In the data rows, zero lies at 4.5, halfway between 4 and 5.
Here are some points, one per row:
4,4,6,4,7,3,5,3,5,5,5,5,3,4,5,3,6,7,3,5,1,4,7,7,5,5,3,4,5,6,2,3,6,4,7,4,4,4,4,2,5,5,3,6,6,7,2,5,5,4,3,4,4,4,3,1,4,7,7,2,5,5,4,4
4,2,4,5,4,8,2,3,3,6,4,6,4,6,5,2,6,5,1,3,5,3,5,5,4,5,5,8,6,3,6,5,3,8,3,2,3,5,5,4,4,2,4,7,4,5,5,3,7,4,5,6,7,6,7,6,7,5,7,5,5,2,6,2
8,4,4,4,8,5,4,5,3,5,3,3,5,1,5,4,6,5,0,4,3,5,4,1,6,3,5,5,5,5,3,4,6,5,5,6,7,5,3,3,5,2,5,5,5,7,2,5,4,6,5,6,1,7,4,7,5,4,1,4,3,6,7,5
7,3,6,5,4,6,4,6,4,4,4,6,5,6,6,7,1,5,4,7,5,1,6,5,6,2,4,4,6,3,7,3,6,3,6,6,5,1,3,4,1,3,2,4,6,4,2,4,8,8,4,4,6,5,7,2,1,3,4,5,3,4,3,7
3,5,3,6,5,4,7,3,4,3,4,7,4,1,5,4,4,6,4,5,5,7,5,3,7,6,5,1,2,4,4,5,7,6,6,3,3,3,5,4,6,5,9,3,6,6,2,5,2,5,8,5,5,6,4,6,3,3,7,5,4,5,3,6
4,4,6,3,3,6,2,6,5,4,4,2,6,3,7,4,6,6,4,7,6,5,4,6,3,5,6,6,1,6,7,4,4,4,6,2,3,5,5,3,3,7,7,3,4,7,2,4,4,5,6,6,3,4,5,2,5,4,4,6,4,6,7,5
7,5,4,5,4,5,9,5,5,5,3,6,3,6,3,5,5,3,6,3,1,5,4,3,4,5,6,6,5,6,3,4,3,5,7,0,3,6,6,4,0,7,4,3,5,5,4,6,5,4,4,4,3,5,4,4,4,4,1,5,5,1,4,4
4,8,4,3,7,3,6,5,6,3,7,4,5,4,3,7,5,3,4,6,4,6,4,3,7,4,6,7,2,3,5,6,6,4,6,4,7,5,4,3,2,6,4,7,4,3,3,0,3,4,4,4,4,5,5,6,4,5,5,7,6,5,4,2
5,6,7,5,3,6,5,3,7,5,3,9,2,2,8,4,5,5,2,5,4,7,5,3,4,3,3,4,4,6,5,5,3,6,4,7,4,6,3,5,4,5,1,3,2,3,5,5,5,4,3,7,7,6,2,3,3,6,4,6,5,5,6,5
5,4,0,5,3,4,2,2,5,2,5,6,6,4,3,4,6,4,3,3,4,4,3,7,3,5,2,3,5,4,5,4,4,5,5,4,5,1,2,3,5,6,4,2,3,4,4,5,5,3,5,5,5,1,5,6,7,5,3,6,4,5,3,7
3,5,3,7,5,7,5,5,2,4,6,2,6,2,7,7,3,7,5,0,5,1,5,5,4,2,4,4,4,6,1,7,6,5,3,5,3,7,6,5,5,5,1,5,4,5,4,6,1,4,7,6,4,4,5,7,5,4,4,5,6,3,5,6
6,5,5,4,4,1,6,4,4,4,2,3,3,6,6,5,5,6,3,5,4,6,4,4,3,7,5,4,6,5,6,2,9,5,1,5,3,3,7,6,4,6,5,7,3,2,8,1,4,5,2,6,5,5,6,7,6,6,5,3,3,5,3,9
7,1,6,5,5,6,2,5,4,4,5,5,4,4,4,3,5,3,6,4,5,6,4,5,3,2,7,3,6,7,2,5,6,2,5,4,4,3,4,4,2,5,7,6,4,0,2,5,3,3,5,4,4,6,4,6,5,4,7,4,8,5,6,3
4,4,7,3,5,7,6,6,3,5,6,6,4,7,5,4,8,6,5,4,6,5,5,6,5,7,4,6,8,6,4,6,3,3,5,5,3,3,4,5,9,5,2,4,2,4,3,5,6,4,9,3,4,5,5,7,4,3,2,6,4,5,3,4
2,6,4,3,3,2,7,4,6,5,3,4,4,6,3,4,2,7,7,4,4,1,4,7,4,4,5,5,7,3,4,4,6,3,4,4,7,6,3,2,2,2,8,3,1,5,3,4,3,6,5,4,5,6,7,5,3,4,4,5,4,6,9,3
3,5,7,7,5,5,3,3,4,7,3,3,4,5,2,5,5,0,5,4,4,6,5,5,3,6,6,8,5,5,3,6,5,4,3,4,4,3,4,3,3,5,3,0,4,5,4,4,4,9,5,2,5,3,4,7,5,7,5,3,1,3,4,4
5,6,7,4,4,0,4,7,4,6,8,2,4,8,3,4,3,5,1,2,5,7,4,4,3,8,3,3,3,5,7,3,6,5,4,6,4,4,6,4,6,6,6,5,3,2,3,8,7,8,3,8,5,5,6,5,5,7,4,5,7,2,2,4
4,4,6,4,4,0,2,3,4,6,5,7,7,5,5,5,7,2,3,3,2,4,5,1,5,6,6,4,4,2,3,7,3,3,4,5,2,5,5,4,3,5,4,5,3,5,5,5,6,3,5,5,2,3,5,5,5,3,6,6,4,4,7,6
3,7,6,3,5,6,4,8,2,2,6,5,3,5,6,3,1,2,7,5,0,3,4,4,6,3,5,3,6,5,7,6,3,3,6,5,5,5,2,5,7,4,4,3,7,4,9,4,4,3,4,5,7,4,7,4,6,5,7,6,4,4,6,6
5,5,2,4,5,2,4,4,5,5,6,5,5,3,7,3,6,7,7,2,9,5,2,5,6,4,8,7,6,3,5,4,7,2,6,4,6,3,4,8,6,2,4,1,6,4,5,3,4,3,2,4,5,6,5,2,4,4,5,4,2,1,4,3
6,4,5,3,5,5,3,6,6,7,3,4,8,5,1,1,3,7,7,7,3,3,3,4,6,6,5,7,6,5,7,5,4,6,3,7,5,4,3,7,4,4,3,4,4,6,8,5,2,5,7,6,6,4,1,4,5,5,5,4,9,3,3,5
2,5,3,4,2,6,6,6,4,7,5,4,3,2,4,4,3,2,5,1,4,4,5,8,4,6,7,0,5,4,5,2,5,4,1,4,5,5,3,6,5,3,4,5,5,7,7,2,6,3,5,4,4,4,2,6,6,1,6,8,4,6,2,2
4,4,5,5,5,6,4,4,4,5,5,6,8,4,5,6,4,5,6,4,5,6,7,4,2,3,4,5,7,5,8,6,7,6,8,3,3,7,4,5,5,2,5,4,3,3,7,5,7,3,4,5,1,4,7,5,3,4,4,2,5,7,2,3
4,0,2,5,4,3,4,4,6,4,4,4,5,7,6,6,3,3,6,3,1,4,5,8,6,3,7,4,3,3,5,3,3,4,5,3,6,7,6,8,9,3,5,5,6,4,5,3,3,7,4,3,5,3,3,7,4,4,3,8,5,5,4,4
4,3,6,5,4,3,4,7,7,0,3,4,4,5,5,6,2,5,3,5,7,1,2,6,2,5,5,4,6,4,7,4,2,3,6,6,4,2,8,3,6,3,4,3,9,6,7,2,1,5,4,4,3,6,3,4,5,2,5,7,5,6,5,3
3,2,4,5,5,5,5,3,5,2,8,5,3,6,3,5,2,6,4,7,5,6,2,2,3,6,5,7,6,5,4,4,6,4,4,6,6,8,4,8,2,6,5,4,8,7,1,5,7,3,3,5,4,2,3,4,4,4,6,4,4,8,6,5
4,2,6,5,3,7,5,4,5,6,6,5,5,5,2,5,5,4,5,4,4,4,7,3,5,4,0,5,2,6,3,6,4,3,4,4,4,3,3,4,6,3,9,4,3,5,5,1,6,3,2,5,3,4,2,4,4,4,4,4,5,1,4,6
3,5,3,3,4,4,4,5,1,8,1,7,4,3,3,7,4,5,3,7,6,5,4,3,4,3,7,5,5,5,2,3,3,3,7,6,8,7,8,4,5,5,5,5,4,5,2,6,5,4,3,4,4,5,4,3,5,8,6,5,5,4,3,6
4,4,4,5,6,3,3,5,6,6,6,3,4,5,2,7,5,6,7,5,4,6,2,4,5,4,4,2,4,4,6,6,3,7,4,4,5,6,7,2,4,3,3,3,2,4,6,5,9,2,6,1,5,8,2,3,4,6,6,3,3,3,6,6
3,6,4,6,5,2,5,6,6,6,1,1,5,3,9,6,2,0,6,7,5,4,5,3,4,7,0,6,6,3,6,5,5,4,2,3,5,1,5,7,7,4,3,6,2,4,3,7,5,1,5,4,7,4,3,3,6,5,2,5,6,5,4,3
4,6,1,5,5,4,4,7,7,7,5,4,2,5,4,5,5,4,3,7,5,6,5,6,7,4,2,8,2,6,2,6,3,3,5,5,3,4,3,7,2,6,5,4,6,4,6,9,4,5,4,3,0,8,7,5,4,5,6,4,4,6,4,5
6,8,7,6,0,3,6,5,7,2,4,2,3,6,4,6,6,4,4,6,6,2,6,3,5,1,5,4,5,6,7,5,7,9,2,6,6,2,4,7,8,6,5,7,4,4,6,8,5,7,5,4,2,1,4,4,7,7,5,2,5,4,5,2
7,4,5,4,4,6,4,4,3,6,1,4,5,4,6,3,5,5,5,4,5,3,1,4,6,5,1,4,3,4,4,6,4,6,5,5,4,7,6,4,4,4,6,4,6,2,4,3,6,3,6,3,5,0,6,4,2,5,5,4,3,5,4,2
7,7,2,5,7,3,6,6,3,4,6,6,7,5,7,6,7,5,6,4,7,4,7,8,1,4,5,8,0,4,1,3,3,4,3,4,5,7,4,3,5,4,7,5,7,5,6,5,4,6,6,3,6,4,2,6,3,3,5,3,6,6,7,6
4,5,4,4,5,7,3,1,4,4,6,4,6,3,6,2,4,5,5,6,4,2,9,2,4,6,6,2,6,5,6,1,2,5,4,5,5,5,6,3,4,7,5,3,6,3,5,4,4,3,4,2,2,6,6,4,3,4,4,3,5,4,4,4
4,4,5,2,4,7,4,5,7,4,2,3,5,2,0,4,5,5,5,3,6,7,9,7,6,5,6,4,4,2,6,6,2,3,4,5,4,6,4,6,4,4,3,6,6,2,5,5,7,3,6,3,8,3,6,5,5,5,2,2,4,3,7,4
2,5,5,4,4,2,4,3,3,3,8,5,2,2,4,1,3,2,6,7,5,5,4,6,6,2,5,5,3,5,0,5,5,7,7,4,4,3,7,4,3,3,2,7,4,5,5,4,5,6,4,6,4,4,2,3,4,4,1,4,3,5,3,5
6,3,6,5,3,4,4,7,2,3,6,6,6,8,4,4,6,3,4,3,5,9,3,3,3,7,2,1,3,5,4,2,8,5,1,6,6,3,6,5,3,5,4,7,2,7,5,4,0,6,2,3,7,5,9,0,7,3,2,1,4,5,4,3
4,6,5,5,7,5,4,2,3,4,1,5,5,6,3,5,5,4,8,4,6,4,3,5,6,3,3,4,5,3,5,4,2,4,5,7,2,6,3,4,4,7,6,8,5,6,2,6,5,4,1,6,5,6,3,4,4,2,6,4,2,4,1,4
4,2,4,4,5,6,8,3,4,3,6,1,4,4,6,6,7,5,2,4,6,4,4,2,5,4,6,3,6,3,2,3,1,4,6,4,6,6,2,4,3,4,6,4,4,4,7,6,2,6,4,7,6,3,4,1,2,5,6,5,4,6,2,6
There is one direction along which these points spread out most. Take the direction at right angles to it along which they spread out most. Go by this last direction. How many in every 100 of the points above lie lower along it than each point below? Answers are rounded to whole numbers. More than half of the points above lie lower than the first one.
8,4,4,4,8,5,4,5,3,5,3,3,5,1,5,4,6,5,0,4,3,5,4,1,6,3,5,5,5,5,3,4,6,5,5,6,7,5,3,3,5,2,5,5,5,7,2,5,4,6,5,6,1,7,4,7,5,4,1,4,3,6,7,5 >> 98
3,6,4,6,5,2,5,6,6,6,1,1,5,3,9,6,2,0,6,7,5,4,5,3,4,7,0,6,6,3,6,5,5,4,2,3,5,1,5,7,7,4,3,6,2,4,3,7,5,1,5,4,7,4,3,3,6,5,2,5,6,5,4,3 >> 15
6,8,7,6,0,3,6,5,7,2,4,2,3,6,4,6,6,4,4,6,6,2,6,3,5,1,5,4,5,6,7,5,7,9,2,6,6,2,4,7,8,6,5,7,4,4,6,8,5,7,5,4,2,1,4,4,7,7,5,2,5,4,5,2 >> 33
4,4,5,2,4,7,4,5,7,4,2,3,5,2,0,4,5,5,5,3,6,7,9,7,6,5,6,4,4,2,6,6,2,3,4,5,4,6,4,6,4,4,3,6,6,2,5,5,7,3,6,3,8,3,6,5,5,5,2,2,4,3,7,4 >> 13
5,4,0,5,3,4,2,2,5,2,5,6,6,4,3,4,6,4,3,3,4,4,3,7,3,5,2,3,5,4,5,4,4,5,5,4,5,1,2,3,5,6,4,2,3,4,4,5,5,3,5,5,5,1,5,6,7,5,3,6,4,5,3,7 >> 30
4,2,6,5,3,7,5,4,5,6,6,5,5,5,2,5,5,4,5,4,4,4,7,3,5,4,0,5,2,6,3,6,4,3,4,4,4,3,3,4,6,3,9,4,3,5,5,1,6,3,2,5,3,4,2,4,4,4,4,4,5,1,4,6 >> 50
7,1,6,5,5,6,2,5,4,4,5,5,4,4,4,3,5,3,6,4,5,6,4,5,3,2,7,3,6,7,2,5,6,2,5,4,4,3,4,4,2,5,7,6,4,0,2,5,3,3,5,4,4,6,4,6,5,4,7,4,8,5,6,3 >> 65
4,4,6,4,7,3,5,3,5,5,5,5,3,4,5,3,6,7,3,5,1,4,7,7,5,5,3,4,5,6,2,3,6,4,7,4,4,4,4,2,5,5,3,6,6,7,2,5,5,4,3,4,4,4,3,1,4,7,7,2,5,5,4,4 >> 93
4,0,2,5,4,3,4,4,6,4,4,4,5,7,6,6,3,3,6,3,1,4,5,8,6,3,7,4,3,3,5,3,3,4,5,3,6,7,6,8,9,3,5,5,6,4,5,3,3,7,4,3,5,3,3,7,4,4,3,8,5,5,4,4 >> 3
3,5,3,6,5,4,7,3,4,3,4,7,4,1,5,4,4,6,4,5,5,7,5,3,7,6,5,1,2,4,4,5,7,6,6,3,3,3,5,4,6,5,9,3,6,6,2,5,2,5,8,5,5,6,4,6,3,3,7,5,4,5,3,6 >> 75
7,7,2,5,7,3,6,6,3,4,6,6,7,5,7,6,7,5,6,4,7,4,7,8,1,4,5,8,0,4,1,3,3,4,3,4,5,7,4,3,5,4,7,5,7,5,6,5,4,6,6,3,6,4,2,6,3,3,5,3,6,6,7,6 >> 48
2,5,3,4,2,6,6,6,4,7,5,4,3,2,4,4,3,2,5,1,4,4,5,8,4,6,7,0,5,4,5,2,5,4,1,4,5,5,3,6,5,3,4,5,5,7,7,2,6,3,5,4,4,4,2,6,6,1,6,8,4,6,2,2 >> 0
4,6,1,5,5,4,4,7,7,7,5,4,2,5,4,5,5,4,3,7,5,6,5,6,7,4,2,8,2,6,2,6,3,3,5,5,3,4,3,7,2,6,5,4,6,4,6,9,4,5,4,3,0,8,7,5,4,5,6,4,4,6,4,5 >> 90
